Some points:
(0.0, -0.9, 1.4, 0.1, 0.6, -0.3, 0.7, 0.2, -0.6, -0.4, -0.3, 0.1, -0.2, -1.0, 0.2, -0.7, 0.1, 0.6, -0.4, 0.5, -1.4, -2.0, 0.1, -1.4)
(-1.2, 1.5, -1.8, 0.8, -0.5, 2.1, 0.9, -0.8, 1.2, -0.4, -0.3, -2.3, -0.8, 1.6, -0.1, -1.0, 0.8, 0.7, 0.3, 0.7, -1.0, 0.4, 0.0, -0.4)
(0.5, 1.6, 1.3, 0.1, -2.5, 0.4, -1.0, 2.7, 0.6, 0.4, -2.0, 1.3, -0.2, 1.4, 0.2, -0.4, -0.4, 0.8, -0.6, 1.0, 2.1, -0.5, -2.7, -0.3)
(0.0, 1.0, 0.6, -0.4, 0.5, 1.1, 1.5, 0.1, 1.1, -2.4, 1.3, -0.9, -1.2, 1.0, -1.4, 2.7, 0.4, 0.7, 0.2, -0.2, 1.7, -0.3, 0.6, -0.8)
(1.1, 0.6, 1.7, 0.3, 0.7, 0.6, 2.2, -1.1, 1.1, 0.4, 1.0, -0.1, 0.4, 0.1, -0.4, -0.4, 0.5, -0.8, 2.3, -1.1, 1.6, 0.6, 2.0, 1.4)
(-0.2, -0.9, 1.0, -0.2, 1.0, -0.1, 0.4, 0.0, -0.5, -1.6, -0.8, 0.9, 0.5, -1.8, -0.7, 0.6, -0.2, 0.9, 1.3, 0.1, 0.5, 0.4, -1.1, 0.0)
(-2.0, 2.2, -0.1, 1.4, 0.1, 0.6, -1.6, -0.1, 1.1, -0.2, -0.1, 1.4, 0.5, -0.7, 0.9, 0.1, 0.4, -1.5, -1.2, 0.8, -0.1, 1.0, -0.1, 0.8)
(0.5, -1.2, 0.8, -0.5, -0.2, 0.1, 0.2, -0.4, -0.5, -0.1, -0.4, 0.4, -0.6, 0.7, 0.4, -0.6, 0.9, -0.1, 0.5, 0.0, -0.2, 1.0, 0.1, -0.3)
(0.4, 0.6, 0.2, -1.3, -0.4, -1.3, -0.2, -1.8, 1.1, 1.5, -0.2, -1.0, 0.3, -1.2, 0.0, -0.8, -0.1, 0.5, 0.1, 1.1, 0.3, 0.3, -0.3, -1.4)
(0.3, 0.3, -0.7, 0.0, 0.8, -0.8, -0.8, 0.1, 0.1, 0.1, -0.2, 0.1, -1.0, 1.5, -0.6, 0.8, -0.5, 2.2, -1.1, 0.2, -0.6, 1.8, -0.8, 2.2)
(0.3, -0.5, 0.2, -1.6, 0.1, 0.6, -0.8, -0.1, 0.0, -0.5, 0.5, -0.9, -0.4, 0.3, 1.0, 0.6, 0.2, -0.4, -0.2, -0.1, -0.5, -1.8, -0.4, -0.4)
(0.1, -0.7, 0.5, 1.1, 0.1, -1.0, -0.6, 0.1, 0.9, 0.0, 0.8, 0.1, 1.2, 0.3, -0.1, 0.0, -1.0, -0.7, -0.8, -1.0, -0.3, -0.4, 0.0, -0.9)
(0.3, 0.0, 1.1, -0.1, -0.6, -0.9, 0.3, -1.2, -0.9, -1.9, 0.1, -0.2, 0.4, 0.3, 0.6, 0.0, 0.5, -0.2, 0.5, 1.1, -0.5, 0.6, 0.2, -1.6)
(-1.0, 0.9, 0.1, -0.7, -0.2, -1.0, -1.7, 0.4, -1.7, 0.0, -0.9, -0.6, -1.1, 0.2, -1.0, 0.1, -0.4, -0.9, 0.4, -1.9, 1.4, 0.6, 0.9, -0.9)
(-1.6, 0.8, -0.5, 0.5, -1.1, 2.5, -0.8, 0.1, 0.0, 0.4, 0.6, 1.1, 1.3, -0.2, -1.2, -0.9, 0.9, -1.6, -1.4, -0.7, -1.0, 0.3, -0.7, 0.1)
(0.2, 1.1, -0.3, -1.7, 0.9, -1.3, 1.3, 0.2, 0.6, 0.1, -1.1, 1.0, 0.4, -0.1, 0.1, 0.6, -0.8, -1.0, 0.8, 0.0, -0.6, -0.4, -0.1, -0.9)
(0.0, 0.3, 1.0, 0.1, -0.4, -1.5, 1.1, -0.2, 0.8, 1.1, 2.3, -1.7, 1.6, -0.4, -0.4, -0.3, 0.2, -0.2, 0.3, 0.3, 0.3, -0.9, -0.5, 0.0)
(0.6, 0.1, 0.6, -1.1, -0.6, -0.6, -0.9, -1.6, 1.0, -1.0, -0.7, 0.6, -0.4, 0.5, 0.2, -0.5, 0.4, -0.1, 0.0, 0.3, -0.4, -0.7, 0.4, -0.5)
(0.2, -0.2, 0.4, 0.0, -0.2, -1.1, 0.2, -1.2, -0.5, -1.1, 0.0, 0.4, -0.9, 0.2, 0.3, -2.0, 0.7, -0.3, 1.3, 0.1, -1.3, -0.5, -0.4, 0.5)
(-0.3, 0.6, 0.3, -0.8, 0.8, -1.4, -0.7, -0.4, -0.6, 0.8, -0.3, -0.2, -1.0, 1.2, -0.1, 0.0, 0.2, 0.0, -1.9, 2.7, -1.0, 1.0, 0.6, 1.1)
(2.3, -0.9, 0.4, -0.7, 1.4, -0.3, -0.7, 0.3, 0.2, -0.1, 0.4, 0.3, 1.9, -0.6, -0.7, -0.1, 0.3, 0.0, -0.7, -0.7, -1.3, -0.1, 1.0, 1.5)
(0.5, -1.9, 1.0, -0.4, 3.2, 0.8, 0.2, -0.6, 0.1, -0.2, -0.4, 0.4, 0.2, 3.1, 0.2, 0.2, -2.0, -0.6, 1.0, 1.0, -0.4, -0.7, -0.8, -0.2)
(-1.3, 1.5, -0.6, 0.4, -1.1, 2.1, 1.0, 0.8, -1.9, -0.2, -0.3, -0.3, 0.1, -1.4, 1.0, -0.4, -0.3, -0.4, 0.3, 1.0, -0.8, 0.4, -0.6, 1.3)
(-1.2, -0.6, -2.3, -0.1, -2.1, 1.2, 1.8, -1.3, 1.5, -0.1, 2.2, 0.9, -0.6, -0.6, -0.4, 0.5, -2.4, 1.0, 0.2, 1.6, 0.5, 0.2, 1.7, -0.3)
(4.0, -0.2, 0.5, 0.1, 2.5, 1.1, -0.9, -0.3, 0.5, 0.3, 0.6, -0.1, -3.3, -1.5, 0.3, -1.0, -0.9, -0.4, -0.7, 0.2, -0.1, -0.1, -0.2, -0.5)
(1.0, 0.3, -1.1, -0.6, 1.2, -0.9, 1.1, -0.1, 0.4, -1.2, 2.1, -0.4, 1.1, 0.5, -0.2, -1.4, -1.9, 0.0, 0.0, -1.3, 0.9, 0.4, -1.8, -0.6)
(0.2, -1.4, 1.1, -1.2, -1.4, 0.3, 0.3, -0.1, -0.5, 0.2, 0.7, 0.2, -0.3, 1.0, -0.4, -1.6, 0.8, 0.2, -0.4, -0.6, -0.4, -0.4, 0.1, -0.9)
(0.7, -1.0, 1.0, 0.8, 1.1, 0.5, -0.3, 1.1, 0.0, 0.6, -2.0, -0.1, 0.6, -0.2, -0.2, -0.5, -1.5, 0.0, -0.6, -1.1, 0.9, 1.0, 1.4, -1.5)
(-1.3, 0.6, -0.8, 3.1, -1.6, 1.2, -0.8, -0.8, 1.0, -1.1, 0.2, -2.5, 0.5, 0.1, -0.1, -0.1, -0.3, 0.9, -0.1, 0.3, -0.4, 0.2, -0.5, -0.2)
(1.1, -0.3, 0.3, -1.3, -1.6, -0.9, 0.1, 0.8, 0.4, 0.0, 1.2, -0.7, -0.3, -0.6, 0.1, 0.9, 0.0, -1.3, 1.6, -0.5, -1.1, 0.6, -0.1, 0.1)
(-2.2, 0.1, -0.7, 0.2, 0.3, -0.7, -1.8, 1.2, -1.0, -0.4, 1.2, 0.2, -1.2, -0.2, -0.2, 0.7, 0.1, 0.3, 0.7, -1.3, 0.7, -0.2, 1.1, -1.0)
(-0.2, -0.3, -0.1, -0.5, 0.8, -0.1, 0.2, 1.8, -1.3, 1.1, 0.9, 0.1, -1.9, 1.2, 0.2, -0.5, 0.0, 1.8, -1.6, 2.0, -0.6, 1.0, -0.3, 0.7)
(1.2, -0.5, 1.8, -0.1, 0.3, 0.0, 0.7, -0.2, 0.4, 0.1, 0.7, -0.6, 0.2, 0.2, -1.1, 1.6, 0.2, 0.6, 0.0, -0.4, 0.2, 0.2, 1.2, 0.4)
(-0.4, 0.7, 0.5, 1.8, 0.5, -0.2, -0.3, 0.4, 0.0, 1.4, 0.5, 0.3, 0.1, -0.1, 1.1, 0.2, 1.0, -0.4, 2.0, -1.3, 2.3, -2.0, 1.4, 0.1)
(-0.6, -0.2, -0.4, -1.4, 0.6, 0.7, -1.4, -0.7, -0.9, 0.6, 0.4, 0.2, 1.4, -0.2, 3.5, -0.5, 0.9, 1.1, 1.8, -0.5, 1.5, -1.6, 1.6, 0.1)
(-2.6, -0.9, -0.7, 0.2, 0.9, -0.4, 0.8, 0.4, 2.0, -0.2, 0.2, 0.7, -1.4, -0.2, -1.6, -0.9, 0.9, 0.3, 1.2, -1.0, 0.8, 0.0, 0.3, -0.4)
(-1.1, 1.1, -2.3, 0.5, -2.1, 1.1, 1.2, -0.7, -0.1, 0.0, -0.3, -0.4, 0.1, 0.2, 1.6, 0.7, -0.2, -0.8, -0.5, -0.4, -0.5, 1.2, -0.4, -0.2)
(-1.6, 2.6, 0.4, 0.6, -0.2, 1.8, -0.3, -0.1, -1.6, 0.6, 0.2, 0.3, 1.9, -1.1, -0.6, -0.5, 0.0, -0.2, -1.2, 0.3, -0.7, 0.2, -0.6, 0.4)
There is one direction along which these points spread out most. Take the direction at right angles to it along which they spread out most. Go by this last direction. How many in every 100 of the points above lie lower along it than each point below? Answers are rounded to whole numbers. More than half of the points above lie lower than the first one.
(-0.3, -0.5, 0.7, 0.0, 0.6, 0.1, -0.9, -0.3, 0.0, 1.2, -0.6, 0.8, -1.0, 0.4, -1.4, 2.4, -0.7, 3.2, -1.0, -1.0, -1.4, 0.7, -0.9, 0.4) 89
(0.7, 0.8, -3.7, 1.7, -1.0, 0.0, -0.4, -0.7, -2.3, 1.5, -0.8, 1.1, -1.4, 1.3, -2.9, 1.5, 0.1, 0.1, 1.2, -0.2, 0.6, -2.2, 0.5, -1.4) 26
(-0.6, -1.4, 0.0, 0.3, -0.4, -0.4, -1.7, 0.6, -0.8, 0.6, -2.0, -0.6, -0.1, -0.4, -1.3, -0.2, -1.3, -0.3, 1.3, -0.1, 1.7, -0.8, 1.5, 0.6) 26
(1.3, 0.5, -0.9, 0.4, -0.5, -0.5, 0.1, 0.5, -0.2, -1.0, -0.7, 1.3, 2.1, -0.5, 1.2, -1.3, 2.0, 1.3, 0.0, -1.4, 0.9, 0.2, 2.6, -0.6) 16
(0.9, -0.2, 0.2, 1.7, -1.1, -0.8, -0.5, 1.0, -0.2, 1.2, 0.1, 1.6, -0.3, 0.7, 1.1, 1.3, -1.1, 0.4, 1.7, 0.0, -1.6, 1.2, -1.0, -0.1) 84
(-0.7, -0.1, 0.6, -0.2, -0.8, 0.2, 0.5, -2.0, -0.3, -0.2, 0.3, -0.2, -1.0, -0.2, 0.1, 0.3, -1.2, 0.3, -2.0, -1.1, 1.2, -0.1, -2.3, 2.1) 84
(-1.2, 0.5, -0.8, -0.1, -1.3, 1.2, -0.4, 1.5, 1.3, 0.4, -0.9, 1.3, 0.4, -1.1, 0.5, -0.3, 0.6, -1.0, -0.6, 1.1, -1.3, -0.2, -0.5, 1.3) 84
(0.7, -1.1, -0.4, 0.6, 0.0, -1.6, -0.1, 0.6, -0.5, -1.5, 0.2, 0.0, 0.5, 0.3, -0.9, 0.1, -0.3, -1.1, -2.6, 2.3, 0.7, -0.2, -0.3, 2.7) 92
(0.6, -0.2, -0.4, -1.5, -0.3, 0.0, -0.9, 2.1, -0.5, 0.3, -2.5, -1.1, -0.2, 0.0, -0.2, 0.4, -1.7, -0.8, 1.7, -0.8, -0.6, -0.1, 1.0, 0.0) 66
(1.3, -2.6, 0.0, -0.7, 1.4, 0.0, -0.3, -0.5, -0.4, 1.1, -0.3, -0.1, 1.7, -1.5, 1.1, 0.2, 2.9, -1.9, -0.9, 1.6, 0.6, 1.7, -1.1, -0.9) 84
(-0.4, -0.4, 0.2, 0.3, 0.0, -1.2, 3.2, -0.4, 0.5, 0.0, -0.6, -1.0, -1.2, -0.4, 1.6, 0.6, 0.0, -0.7, -1.8, -1.2, -1.2, -0.9, 0.6, 0.3) 39
(1.0, -0.9, -1.2, 0.3, 1.5, -1.2, 0.6, 0.4, 0.2, -0.3, -0.1, -0.9, 2.6, -2.1, 0.6, 0.1, 3.3, -0.4, -0.3, -0.2, -0.1, -0.1, -2.2, 0.5) 39
